In the data rows, the value 128 means zero.
Here are some rows, each followed by its group. Groups can overlap.
[173, 187, 39, 117, 67, 69, 160, 110, 183, 168, 106, 99, 164, 166, 89, 152, 108, 132, 61, 168, 72, 153, 79, 106, 154, 124, 156, 70] 1
[71, 131, 168, 103, 148, 187, 88, 119, 124, 105, 122, 112, 82, 95, 150, 85, 192, 118, 157, 90, 186, 66, 138, 149, 121, 146, 123, 178] 2
[139, 123, 135, 79, 115, 142, 114, 167, 120, 125, 104, 71, 124, 118, 135, 89, 154, 99, 90, 77, 125, 118, 94, 136, 112, 143, 123, 165] 3
[192, 148, 82, 148, 70, 73, 173, 123, 139, 134, 150, 175, 180, 159, 93, 171, 67, 144, 97, 182, 73, 202, 71, 67, 150, 92, 147, 81] 1
[113, 104, 129, 161, 157, 116, 110, 145, 145, 125, 130, 121, 133, 150, 127, 115, 116, 109, 142, 148, 117, 131, 145, 165, 122, 133, 99, 114] 4
[75, 119, 153, 148, 168, 143, 85, 140, 136, 110, 136, 96, 115, 146, 133, 89, 135, 120, 164, 140, 153, 99, 148, 174, 132, 130, 105, 126] 4
[158, 121, 79, 139, 122, 82, 142, 155, 143, 137, 120, 126, 156, 158, 102, 149, 88, 125, 100, 164, 85, 170, 116, 132, 139, 135, 113, 83] 4
[185, 158, 57, 82, 92, 115, 133, 188, 96, 145, 104, 85, 140, 158, 46, 139, 49, 166, 3, 109, 46, 192, 107, 173, 157, 111, 169, 129] 4
[92, 113, 136, 149, 159, 134, 91, 142, 150, 117, 128, 104, 125, 153, 119, 99, 124, 119, 156, 159, 128, 111, 148, 178, 140, 133, 103, 112] 4
[81, 93, 169, 145, 187, 155, 82, 153, 116, 100, 135, 113, 110, 122, 150, 87, 143, 100, 173, 113, 155, 99, 159, 173, 112, 130, 88, 152] 4
[144, 55, 144, 110, 163, 141, 126, 181, 81, 119, 120, 134, 111, 86, 164, 127, 113, 69, 154, 79, 130, 151, 134, 125, 88, 136, 99, 169] 5
[100, 113, 158, 104, 146, 167, 99, 132, 119, 114, 118, 110, 93, 92, 162, 86, 179, 96, 150, 84, 158, 84, 128, 144, 95, 153, 115, 191] 6
[193, 110, 85, 124, 102, 79, 155, 168, 109, 123, 124, 152, 155, 145, 96, 170, 72, 121, 92, 143, 86, 205, 74, 77, 134, 115, 141, 107] 6
[124, 82, 164, 160, 177, 130, 125, 118, 116, 132, 125, 157, 94, 100, 163, 144, 140, 108, 175, 110, 142, 110, 162, 132, 83, 134, 118, 160] 7
[81, 130, 173, 86, 144, 187, 83, 140, 118, 102, 111, 94, 96, 92, 150, 63, 196, 105, 139, 77, 176, 73, 126, 151, 125, 155, 118, 186] 2
[192, 112, 85, 121, 101, 78, 152, 171, 110, 127, 117, 150, 154, 149, 93, 167, 75, 122, 93, 143, 87, 209, 74, 79, 134, 118, 141, 105] 6
[122, 95, 149, 88, 144, 157, 105, 158, 107, 124, 109, 105, 107, 96, 155, 90, 165, 84, 136, 74, 145, 107, 119, 133, 91, 147, 115, 182] 3
[66, 144, 178, 86, 146, 192, 82, 148, 115, 96, 110, 80, 99, 100, 131, 57, 185, 127, 143, 88, 180, 79, 130, 158, 155, 140, 126, 165] 3
[129, 113, 149, 178, 161, 114, 138, 94, 139, 142, 124, 165, 92, 127, 150, 164, 136, 136, 157, 136, 136, 119, 156, 130, 105, 140, 137, 130] 7
[118, 123, 154, 159, 147, 136, 121, 85, 138, 133, 125, 150, 78, 120, 154, 148, 162, 140, 159, 124, 159, 91, 147, 132, 88, 143, 147, 155] 8
[177, 180, 75, 65, 87, 99, 151, 173, 143, 162, 87, 62, 156, 168, 75, 115, 108, 135, 19, 122, 65, 156, 62, 138, 155, 115, 153, 87] 2
[82, 146, 179, 74, 138, 187, 88, 156, 116, 88, 111, 71, 115, 96, 123, 52, 190, 122, 116, 79, 170, 82, 127, 168, 158, 141, 122, 161] 3
[124, 70, 160, 108, 171, 162, 110, 167, 88, 118, 119, 128, 99, 88, 174, 98, 154, 78, 166, 73, 148, 113, 138, 143, 91, 137, 98, 187] 2
[98, 166, 158, 54, 116, 176, 84, 165, 130, 105, 86, 48, 130, 117, 103, 42, 198, 131, 81, 75, 154, 92, 94, 154, 177, 157, 128, 154] 3
[135, 129, 96, 144, 129, 86, 133, 142, 159, 145, 121, 120, 151, 171, 114, 131, 94, 120, 107, 179, 97, 154, 125, 146, 135, 135, 102, 80] 4
[131, 92, 134, 156, 164, 113, 128, 145, 125, 128, 128, 144, 127, 126, 141, 137, 114, 110, 153, 136, 117, 140, 149, 145, 115, 132, 102, 125] 4
[142, 180, 122, 45, 108, 142, 114, 183, 128, 141, 79, 38, 144, 145, 84, 68, 159, 134, 32, 80, 105, 120, 75, 157, 168, 139, 138, 125] 7
[92, 83, 164, 129, 178, 159, 90, 172, 113, 104, 131, 111, 117, 114, 146, 86, 137, 92, 162, 106, 148, 104, 154, 186, 122, 130, 81, 145] 4
[62, 121, 166, 140, 173, 165, 89, 124, 127, 105, 134, 116, 88, 124, 142, 91, 155, 136, 179, 125, 181, 81, 157, 161, 126, 127, 117, 145] 7
[125, 153, 109, 149, 113, 113, 138, 67, 161, 152, 116, 147, 97, 142, 126, 178, 147, 150, 129, 148, 140, 107, 130, 126, 119, 139, 156, 105] 5
[139, 68, 153, 127, 154, 132, 126, 147, 106, 133, 122, 144, 103, 95, 167, 132, 136, 82, 159, 92, 136, 128, 138, 121, 75, 130, 117, 165] 2
[71, 108, 180, 130, 177, 177, 90, 127, 119, 107, 126, 124, 77, 99, 161, 98, 173, 117, 182, 98, 179, 75, 160, 159, 108, 137, 117, 171] 7
[154, 56, 144, 104, 159, 141, 124, 180, 74, 122, 114, 138, 108, 88, 162, 130, 119, 66, 154, 80, 128, 155, 135, 127, 89, 136, 94, 169] 5
[114, 115, 154, 147, 147, 137, 121, 96, 136, 134, 125, 146, 84, 111, 166, 140, 162, 116, 158, 109, 154, 92, 145, 132, 85, 143, 137, 156] 7
[178, 61, 116, 116, 144, 111, 144, 184, 74, 123, 125, 143, 137, 108, 139, 149, 94, 87, 125, 104, 115, 182, 117, 112, 105, 126, 114, 137] 2
[194, 105, 82, 123, 100, 81, 157, 175, 111, 125, 121, 159, 159, 145, 99, 166, 75, 127, 77, 156, 86, 208, 77, 92, 134, 120, 134, 109] 6
[146, 101, 112, 145, 145, 100, 135, 154, 123, 132, 127, 136, 143, 137, 129, 143, 98, 110, 130, 145, 105, 158, 135, 136, 126, 131, 105, 109] 4
[108, 162, 153, 55, 124, 169, 87, 177, 125, 110, 86, 46, 132, 123, 102, 47, 183, 129, 75, 72, 144, 101, 94, 158, 168, 153, 126, 153] 3
[187, 184, 95, 166, 47, 57, 216, 59, 148, 149, 199, 195, 225, 162, 111, 187, 55, 191, 101, 202, 78, 196, 120, 36, 164, 81, 144, 59] 1
[127, 156, 105, 154, 113, 121, 138, 69, 161, 150, 122, 152, 101, 147, 134, 177, 142, 152, 127, 150, 139, 105, 132, 127, 113, 140, 155, 106] 5
[119, 100, 165, 168, 165, 127, 130, 102, 129, 135, 125, 157, 81, 114, 162, 153, 152, 124, 170, 114, 146, 103, 156, 133, 86, 139, 130, 153] 7
[74, 126, 173, 97, 162, 182, 80, 161, 113, 93, 117, 81, 110, 110, 138, 58, 170, 114, 146, 91, 167, 87, 135, 169, 143, 137, 109, 164] 3
[96, 112, 137, 151, 158, 129, 85, 156, 140, 112, 130, 97, 138, 151, 123, 90, 118, 105, 140, 146, 130, 122, 146, 179, 133, 129, 97, 119] 4
[111, 181, 130, 48, 98, 158, 97, 153, 145, 119, 82, 53, 137, 126, 93, 58, 193, 139, 64, 90, 141, 96, 81, 144, 176, 162, 138, 136] 7
[103, 110, 163, 100, 146, 165, 98, 134, 120, 118, 116, 112, 95, 95, 163, 86, 180, 90, 147, 80, 159, 84, 128, 141, 96, 152, 120, 187] 6
[107, 181, 52, 109, 83, 139, 113, 94, 170, 148, 97, 119, 116, 157, 72, 163, 128, 180, 106, 171, 140, 113, 115, 137, 165, 148, 163, 76] 8
[167, 104, 127, 168, 128, 91, 166, 111, 125, 144, 147, 178, 141, 127, 142, 172, 98, 126, 142, 144, 107, 157, 137, 97, 112, 115, 130, 112] 9
[77, 115, 158, 153, 166, 141, 78, 148, 132, 102, 134, 94, 123, 145, 128, 83, 139, 115, 162, 133, 152, 99, 148, 176, 130, 132, 96, 131] 4
[72, 147, 123, 136, 138, 173, 86, 91, 145, 112, 110, 126, 79, 135, 108, 138, 159, 166, 158, 134, 177, 77, 141, 156, 145, 139, 151, 120] 7
[170, 198, 107, 146, 32, 46, 227, 56, 148, 180, 197, 168, 239, 172, 97, 182, 55, 211, 102, 214, 89, 204, 121, 17, 164, 74, 142, 50] 1
[147, 127, 120, 74, 138, 155, 106, 197, 85, 116, 101, 76, 126, 123, 99, 88, 118, 113, 74, 72, 110, 146, 111, 163, 135, 131, 122, 161] 7
[196, 207, 66, 47, 96, 94, 175, 205, 120, 196, 83, 33, 158, 183, 48, 124, 81, 156, 0, 111, 32, 160, 65, 173, 164, 87, 168, 58] 3
[66, 121, 165, 135, 169, 159, 83, 141, 128, 102, 133, 93, 108, 133, 137, 81, 148, 121, 168, 125, 165, 90, 146, 173, 134, 127, 111, 139] 4
[166, 104, 129, 170, 130, 96, 171, 111, 128, 144, 152, 178, 138, 125, 138, 173, 96, 126, 141, 147, 108, 156, 137, 99, 113, 111, 129, 110] 9
[125, 66, 167, 130, 183, 133, 123, 164, 96, 120, 122, 145, 110, 97, 168, 125, 135, 73, 174, 95, 136, 134, 164, 149, 89, 124, 94, 156] 3
[178, 170, 78, 176, 72, 64, 194, 66, 164, 163, 161, 169, 186, 171, 114, 189, 79, 171, 103, 198, 73, 169, 125, 79, 153, 103, 157, 66] 1
[194, 109, 84, 124, 101, 80, 155, 169, 111, 123, 124, 152, 156, 143, 97, 169, 71, 120, 91, 143, 87, 207, 76, 78, 132, 112, 140, 109] 6
[100, 104, 158, 100, 145, 168, 97, 136, 121, 123, 123, 111, 95, 94, 159, 85, 176, 89, 147, 83, 159, 84, 121, 142, 87, 152, 117, 192] 6
[114, 129, 149, 160, 152, 143, 119, 83, 140, 135, 122, 158, 77, 118, 160, 148, 158, 125, 157, 126, 148, 95, 148, 126, 88, 145, 147, 156] 8
[189, 135, 96, 166, 82, 78, 177, 94, 143, 146, 153, 172, 167, 151, 123, 170, 84, 138, 111, 168, 83, 171, 103, 79, 127, 97, 158, 84] 1
[77, 159, 149, 90, 120, 181, 93, 114, 137, 109, 114, 99, 95, 102, 133, 86, 196, 134, 127, 101, 178, 69, 124, 144, 135, 155, 137, 161] 7
[81, 92, 172, 132, 183, 155, 87, 153, 114, 93, 129, 114, 92, 119, 161, 99, 144, 97, 185, 87, 156, 91, 172, 177, 111, 132, 89, 159] 3
[165, 104, 129, 173, 127, 91, 164, 112, 126, 144, 148, 176, 140, 126, 144, 174, 97, 128, 143, 149, 108, 159, 141, 98, 110, 114, 128, 112] 9
[148, 57, 145, 113, 166, 140, 122, 180, 79, 115, 123, 138, 114, 93, 158, 127, 119, 75, 154, 83, 127, 150, 136, 128, 92, 129, 106, 165] 5
[177, 205, 89, 138, 40, 43, 217, 69, 151, 173, 184, 164, 233, 174, 92, 187, 58, 204, 83, 218, 81, 201, 106, 32, 175, 86, 138, 45] 1
[184, 165, 99, 196, 69, 65, 207, 55, 149, 151, 190, 199, 203, 159, 126, 189, 69, 172, 114, 195, 77, 172, 140, 58, 155, 85, 153, 75] 1
[75, 114, 162, 129, 171, 158, 80, 157, 125, 98, 130, 90, 117, 132, 135, 73, 145, 111, 160, 118, 157, 98, 146, 178, 132, 128, 98, 143] 4
[196, 110, 84, 125, 101, 77, 157, 169, 111, 124, 124, 151, 155, 147, 95, 168, 72, 122, 91, 144, 86, 206, 73, 79, 132, 114, 141, 107] 6
[122, 156, 102, 151, 112, 116, 134, 70, 156, 145, 123, 153, 99, 147, 132, 171, 141, 152, 126, 147, 134, 109, 138, 131, 115, 140, 158, 110] 5
[125, 100, 149, 82, 139, 154, 102, 163, 109, 122, 109, 102, 112, 103, 151, 88, 161, 82, 123, 74, 139, 111, 116, 138, 101, 144, 112, 178] 3
[117, 62, 168, 112, 182, 164, 105, 177, 84, 104, 121, 132, 101, 82, 170, 99, 143, 74, 169, 75, 145, 119, 155, 152, 93, 133, 90, 182] 9
[180, 150, 88, 184, 89, 78, 186, 70, 159, 151, 162, 183, 164, 152, 130, 182, 90, 150, 116, 177, 81, 153, 131, 90, 132, 109, 158, 84] 1
[168, 103, 127, 169, 127, 90, 167, 109, 123, 143, 146, 176, 141, 124, 144, 172, 98, 126, 142, 147, 105, 157, 137, 96, 111, 114, 131, 112] 9
[101, 109, 163, 102, 144, 166, 100, 134, 121, 112, 118, 113, 94, 95, 166, 89, 184, 89, 150, 78, 160, 82, 127, 145, 99, 153, 125, 187] 6
[195, 109, 81, 126, 101, 80, 155, 168, 109, 122, 123, 152, 155, 147, 97, 168, 73, 124, 91, 140, 85, 205, 74, 78, 133, 114, 141, 109] 6
[161, 68, 131, 122, 142, 117, 137, 163, 99, 136, 124, 144, 121, 107, 152, 149, 111, 83, 142, 103, 124, 159, 121, 105, 87, 124, 119, 151] 2
[85, 110, 147, 147, 164, 138, 82, 154, 136, 106, 134, 95, 131, 146, 128, 84, 127, 106, 149, 138, 137, 111, 149, 179, 130, 128, 95, 129] 4
[109, 180, 53, 111, 85, 139, 117, 94, 173, 145, 96, 115, 119, 155, 71, 163, 129, 181, 101, 168, 139, 111, 116, 138, 167, 151, 164, 77] 8
[108, 183, 54, 112, 82, 139, 119, 94, 170, 146, 91, 114, 119, 156, 73, 165, 129, 179, 101, 168, 139, 112, 112, 138, 167, 150, 165, 77] 8
[176, 199, 107, 153, 40, 47, 223, 49, 138, 164, 199, 181, 241, 170, 94, 190, 57, 205, 104, 215, 87, 202, 127, 17, 181, 72, 133, 55] 1
[58, 149, 161, 110, 140, 190, 88, 115, 126, 104, 118, 105, 84, 105, 130, 92, 183, 141, 155, 109, 191, 67, 144, 151, 148, 143, 136, 153] 7
[63, 150, 145, 115, 139, 191, 85, 115, 132, 114, 117, 109, 93, 113, 119, 99, 171, 153, 156, 124, 187, 70, 139, 152, 158, 137, 144, 137] 3
[181, 142, 93, 187, 91, 79, 184, 72, 154, 149, 164, 186, 164, 150, 135, 182, 89, 149, 120, 175, 83, 155, 130, 87, 129, 105, 157, 88] 1
[182, 148, 96, 191, 89, 77, 186, 65, 157, 150, 168, 189, 167, 152, 132, 183, 87, 152, 120, 175, 80, 156, 133, 85, 135, 105, 154, 85] 1
[112, 130, 156, 143, 147, 135, 123, 84, 147, 137, 140, 151, 81, 130, 153, 144, 158, 133, 157, 116, 158, 93, 135, 140, 86, 147, 138, 145] 8
[67, 117, 166, 133, 170, 157, 84, 146, 127, 103, 135, 95, 108, 128, 134, 75, 148, 118, 168, 121, 164, 92, 148, 169, 134, 134, 105, 143] 4
[98, 95, 174, 142, 191, 144, 93, 156, 124, 108, 128, 124, 110, 123, 151, 102, 133, 112, 170, 117, 144, 105, 154, 171, 112, 128, 85, 151] 4
[171, 102, 123, 166, 128, 91, 168, 113, 131, 146, 143, 176, 145, 125, 138, 174, 100, 126, 143, 149, 109, 161, 143, 105, 109, 120, 126, 112] 9
[123, 80, 163, 144, 169, 139, 133, 120, 114, 133, 115, 150, 86, 106, 168, 131, 150, 92, 175, 105, 150, 105, 157, 135, 78, 135, 123, 162] 7
[88, 105, 171, 162, 177, 150, 105, 113, 127, 121, 122, 143, 77, 117, 155, 128, 158, 128, 180, 118, 163, 92, 163, 153, 108, 139, 123, 152] 7
Which 4 groups are nearest to each row below, nearest first, going by the distance to the centre of the group?
[102, 110, 163, 100, 144, 165, 99, 134, 120, 116, 116, 111, 94, 95, 164, 86, 179, 90, 147, 80, 160, 85, 127, 142, 96, 152, 118, 188]: 7 3 2 5
[127, 156, 101, 151, 114, 119, 135, 69, 161, 150, 119, 152, 100, 146, 134, 175, 143, 155, 128, 148, 137, 104, 133, 127, 114, 146, 156, 109]: 8 5 9 7
Which 5 groups are nearest to each row below, nearest first, going by the distance to the centre of the group?
[117, 129, 142, 158, 142, 130, 128, 79, 145, 139, 125, 155, 83, 122, 155, 158, 157, 135, 152, 126, 152, 95, 144, 131, 95, 142, 144, 140]: 5 8 7 9 2
[128, 77, 139, 147, 167, 125, 122, 161, 110, 122, 128, 138, 119, 115, 147, 134, 118, 103, 163, 118, 126, 142, 157, 147, 113, 132, 103, 142]: 5 4 2 9 7
[119, 64, 165, 122, 184, 156, 112, 166, 89, 112, 122, 141, 96, 84, 174, 112, 142, 76, 176, 80, 145, 120, 158, 148, 87, 131, 92, 178]: 2 7 5 4 3
[115, 103, 158, 127, 149, 145, 115, 107, 131, 133, 131, 138, 89, 104, 168, 122, 168, 97, 154, 100, 152, 94, 140, 131, 89, 146, 132, 171]: 7 5 2 3 4
[167, 103, 128, 170, 129, 91, 166, 111, 127, 144, 148, 178, 141, 125, 143, 171, 97, 124, 143, 147, 106, 157, 138, 97, 112, 115, 130, 112]: 9 5 6 8 1
[189, 181, 104, 182, 52, 58, 219, 50, 145, 148, 206, 202, 225, 157, 116, 187, 58, 186, 109, 204, 78, 186, 131, 35, 163, 73, 149, 66]: 1 9 6 8 5
[122, 100, 162, 171, 164, 122, 140, 104, 133, 138, 125, 165, 88, 116, 160, 161, 138, 129, 167, 122, 143, 113, 151, 128, 99, 134, 120, 140]: 5 9 7 2 4
[121, 87, 169, 161, 168, 125, 130, 117, 122, 131, 123, 162, 89, 106, 168, 149, 141, 113, 170, 116, 143, 110, 160, 134, 87, 131, 120, 154]: 5 7 9 2 4
[175, 197, 114, 163, 41, 50, 220, 50, 138, 164, 211, 188, 240, 166, 105, 195, 56, 207, 104, 214, 89, 198, 127, 17, 170, 74, 135, 57]: 1 9 6 8 5
Which 4 groups are nearest to each row below, nearest first, going by the average distance to the group's rows?
[181, 153, 68, 128, 72, 76, 166, 113, 171, 153, 122, 130, 162, 165, 106, 156, 94, 132, 81, 170, 75, 164, 80, 96, 135, 114, 156, 79]: 1 9 6 8
[107, 184, 54, 111, 83, 138, 119, 93, 170, 143, 93, 112, 119, 155, 72, 164, 129, 182, 102, 167, 137, 112, 114, 137, 167, 150, 167, 78]: 8 5 4 7
[105, 84, 177, 111, 174, 173, 100, 153, 102, 111, 126, 117, 91, 75, 177, 88, 167, 88, 169, 77, 166, 95, 147, 149, 88, 142, 104, 196]: 2 7 3 4
[176, 199, 112, 157, 40, 47, 225, 52, 140, 164, 206, 188, 239, 166, 103, 190, 55, 208, 100, 214, 88, 199, 121, 16, 172, 76, 135, 55]: 1 9 6 8
[173, 193, 102, 158, 50, 48, 217, 60, 143, 163, 191, 171, 226, 163, 107, 193, 61, 195, 97, 210, 81, 197, 121, 32, 173, 87, 139, 50]: 1 9 6 8
[112, 126, 152, 153, 151, 135, 126, 86, 145, 135, 126, 153, 81, 119, 155, 155, 163, 121, 161, 120, 156, 89, 143, 134, 89, 148, 138, 143]: 8 7 5 9
Which 3 other groups have their centres nearest to the centre of group 1, nearest first?
9 6 8
Which 5 groups are nearest to each row below, nearest first, going by the distance to the group's nearest row?
[112, 124, 151, 156, 149, 136, 123, 84, 141, 136, 124, 153, 79, 116, 160, 150, 162, 130, 159, 120, 156, 91, 146, 133, 92, 143, 142, 149]: 8 7 5 2 4
[91, 113, 160, 165, 171, 145, 108, 107, 135, 127, 124, 144, 79, 125, 146, 141, 149, 138, 176, 127, 160, 94, 161, 153, 111, 139, 127, 142]: 7 8 4 3 2
Which 3 other groups have their centres nearest to the centre of group 4, nearest first?
7 2 5
Which 5 groups are nearest to each row below, nearest first, going by the average distance to the group's rows?
[107, 68, 178, 127, 188, 164, 107, 156, 99, 105, 123, 137, 88, 84, 173, 108, 157, 84, 180, 80, 151, 104, 163, 150, 86, 133, 96, 186]: 2 7 4 5 3
[127, 59, 161, 120, 177, 146, 119, 160, 97, 121, 123, 139, 97, 85, 173, 118, 138, 79, 174, 83, 137, 125, 154, 136, 83, 130, 98, 178]: 2 5 7 4 9
[73, 155, 148, 103, 129, 182, 92, 103, 134, 111, 120, 112, 85, 102, 136, 100, 189, 137, 143, 108, 184, 66, 132, 145, 134, 148, 139, 159]: 7 3 8 4 2
[130, 89, 150, 91, 143, 155, 108, 166, 102, 121, 112, 108, 110, 97, 155, 94, 153, 78, 134, 72, 142, 112, 119, 138, 98, 141, 113, 179]: 2 3 5 7 4
[103, 93, 152, 146, 172, 135, 87, 160, 129, 113, 136, 125, 129, 125, 147, 104, 123, 89, 153, 116, 138, 126, 151, 167, 118, 131, 83, 140]: 4 7 5 2 3
[194, 110, 85, 127, 99, 80, 155, 167, 110, 124, 124, 149, 155, 145, 97, 167, 72, 121, 92, 147, 88, 205, 74, 79, 130, 112, 141, 107]: 6 9 1 5 4
[148, 81, 116, 131, 158, 100, 118, 169, 103, 123, 135, 133, 145, 135, 124, 133, 97, 102, 139, 128, 105, 155, 136, 129, 109, 136, 98, 120]: 9 4 5 2 6
Which 3 other groups have their centres nearest to the centre of group 5, nearest first?
2 9 6
Group 3 spreads out most along one direction. Which 3 other groups' directions of most spread are closest to that one, closest first?
2 4 8
Group 9 spreads out most along one direction. Which 3 other groups' directions of most spread are closest to that one, closest first?
6 4 2
Which 3 other groups have their centres nearest to the centre of group 2, nearest first?
5 7 3
Which 3 other groups have their centres nearest to the centre of group 6, nearest first?
5 2 9
Which 4 groups are nearest to each row below, nearest first, going by the distance to the group's nearest row?
[111, 127, 149, 149, 145, 135, 123, 83, 136, 138, 122, 147, 79, 115, 159, 144, 162, 127, 160, 117, 155, 89, 154, 132, 94, 147, 142, 146]: 8 7 5 2
Group 5 spreads out most along one direction. Which 3 other groups' directions of most spread are closest to that one, closest first?
9 8 1
Group 1 spreads out most along one direction. Which 3 other groups' directions of most spread are closest to that one, closest first?
9 6 2
